One turn moves each row of this set onto another row. After a few examples, where does it send each row asked below?
vene: 36 -17 5 -2 -2 8 -28 2 -39 41 42 -46 -16 -12 -25 -2 -27 -4 -36 11 -18 11
 37 -24
maki: 24 -2 -28 -1 -16 10 13 14 19 -17 30 -17 33 -5 13 -22 16 -18 -49 -11 53
 -33 -17 7
pef: 1 19 -6 -11 -25 29 12 71 -25 11 -17 2 21 -29 5 1 57 13 -15 19 45 14 -9
 -9
zodi: -1 0 -2 19 8 58 -40 39 26 -5 -13 10 19 -8 -36 -26 2 -6 -44 6 13 18 10 21
gumi: 38 -24 -15 1 0 -5 -26 2 -44 39 27 -65 -21 -11 -28 -20 -6 6 -31 32 -13 7
 11 -19
led: 15 -5 -5 9 10 12 39 6 0 65 10 -23 -3 -37 13 -9 35 15 45 6 6 5 37 -36
buni: -2 25 -12 16 15 49 -33 30 16 -1 -21 3 27 -5 -20 -33 5 -29 -46 16 19 24 0
 33
bugi: 13 14 0 11 -36 27 15 68 -8 20 -9 -6 35 -38 10 -15 55 16 -20 11 35 29 2
 -5
Bupat: -29 3 -36 24 -15 43 -19 -12 -20 17 -44 -21 33 20 1 5 -21 -36 13 17 9 -11
 18 -25
tem: -4 -4 40 22 19 -36 -17 44 -3 -29 0 23 8 -10 17 -27 41 -23 -27 33 20 30
 15 3
radi: -16 -2 59 8 -4 -29 -25 40 2 -28 -10 20 8 -23 18 -17 28 -14 -23 34 19 29
 -2 15
loloz: 27 -35 -9 -6 -6 8 -28 19 -51 52 25 -44 -21 -37 -17 -20 -10 -4 -25 13 -29
 17 25 -13
Vubol: 35 -31 47 -15 10 -31 -13 -28 9 -17 2 7 33 -19 0 28 -22 -20 10 2 5 18 20
 -10
Gav: 5 -20 -11 6 5 -1 26 27 -1 53 -12 -16 8 -39 37 -22 31 13 53 -16 7 16 30
 -39
keb: -20 -9 -45 14 -25 51 -9 -30 -27 -5 -16 -8 27 3 -13 -16 -30 -38 12 16 20
 -11 2 -10
Nime: 15 11 -22 -15 -24 8 7 8 32 -24 26 -13 28 -18 -3 -4 11 1 -40 -9 55 -22
 -31 8
rin: 2 5 4 -2 8 9 31 -7 -13 50 8 -22 21 -27 32 -31 51 11 52 -8 18 4 22 -31
did: -27 -5 -58 22 5 48 -5 -9 -34 16 -18 -14 20 7 6 4 -33 -41 -4 17 6 0 26 -6
riva: 29 -39 40 -23 17 -22 -4 -3 -8 -25 1 12 10 -23 22 30 -46 -16 15 6 8 7 10
 -23
vis: -26 -4 -24 -9 -22 1 -14 38 11 -17 -6 -50 -26 -15 55 -8 -17 33 -21 -5 34
 5 -3 -36
kuz: 14 21 29 -17 -8 -17 -38 16 0 31 39 9 4 -16 -39 -19 17 -35 -6 15 15 -25
 -14 25
gaz: 2 12 12 13 -58 3 17 20 11 -20 26 20 11 16 7 -22 57 -2 13 -9 -22 -2 -6 12
lib: 4 28 7 17 -46 -1 25 19 -8 -34 27 11 16 14 2 -31 54 -23 15 2 -9 5 -23 8
Zulen: -16 3 -27 -33 -6 -14 -15 18 9 -24 -8 -46 -29 -18 54 11 -19 25 -10 -8 35
 -6 28 -24
ditot: -19 -12 -46 -30 -26 0 0 10 12 -14 8 -35 -41 -4 42 9 -21 20 1 -4 44 7 6
 -32
ter: 13 28 7 0 13 -5 5 24 8 -10 -29 -30 -39 22 13 3 32 -38 16 3 -42 53 -10 -6
Nesel: 29 -45 35 -15 23 -22 -21 -1 -5 -17 -24 -1 42 -13 22 15 -40 -2 15 9 -10 8
 17 -7
suse: -9 -1 -22 -16 -10 -1 -10 19 14 -27 23 -58 -28 12 46 7 -18 40 6 -4 35 7
 13 -25
Dozu: 40 -12 -12 11 0 0 -31 38 -38 41 27 -47 -6 -28 -26 -11 -28 -12 -37 30 -18
 30 14 -7
nanap: 37 13 2 -8 9 -6 16 10 -11 -16 -19 -30 -45 25 7 -26 27 -45 38 -5 -36 32 2
 -22
Mirog: -18 3 -50 19 -4 44 -8 -28 -26 3 -30 2 7 22 3 -18 -26 -43 1 10 -4 -10 12
 -33
fuvi: 28 7 -3 -9 -5 -2 -11 14 -5 -6 -13 -31 -38 43 -2 -1 21 -46 32 -11 -28 51
 -20 -27
leke: 19 9 -11 9 1 8 8 20 -1 -17 -22 -33 -38 24 10 3 21 -68 27 -13 -31 48 12
 -14
Roka: 10 18 33 2 -5 -13 -37 6 5 33 56 6 15 -20 -37 -38 21 -17 -19 3 6 -10 -11
 12
seso: 20 -32 52 -13 24 -25 -12 -7 -8 -18 -34 -5 10 -24 8 34 -28 -24 5 6 -15 1
 19 -14
rudol: -1 -31 -1 11 20 4 31 12 -3 63 -4 -31 19 -29 31 -9 40 -1 51 14 13 19 18
 -20

lib -> radi
rin -> ter
Now these:
tem -> kuz
riva -> loloz
nanap -> seso
Nesel -> gumi

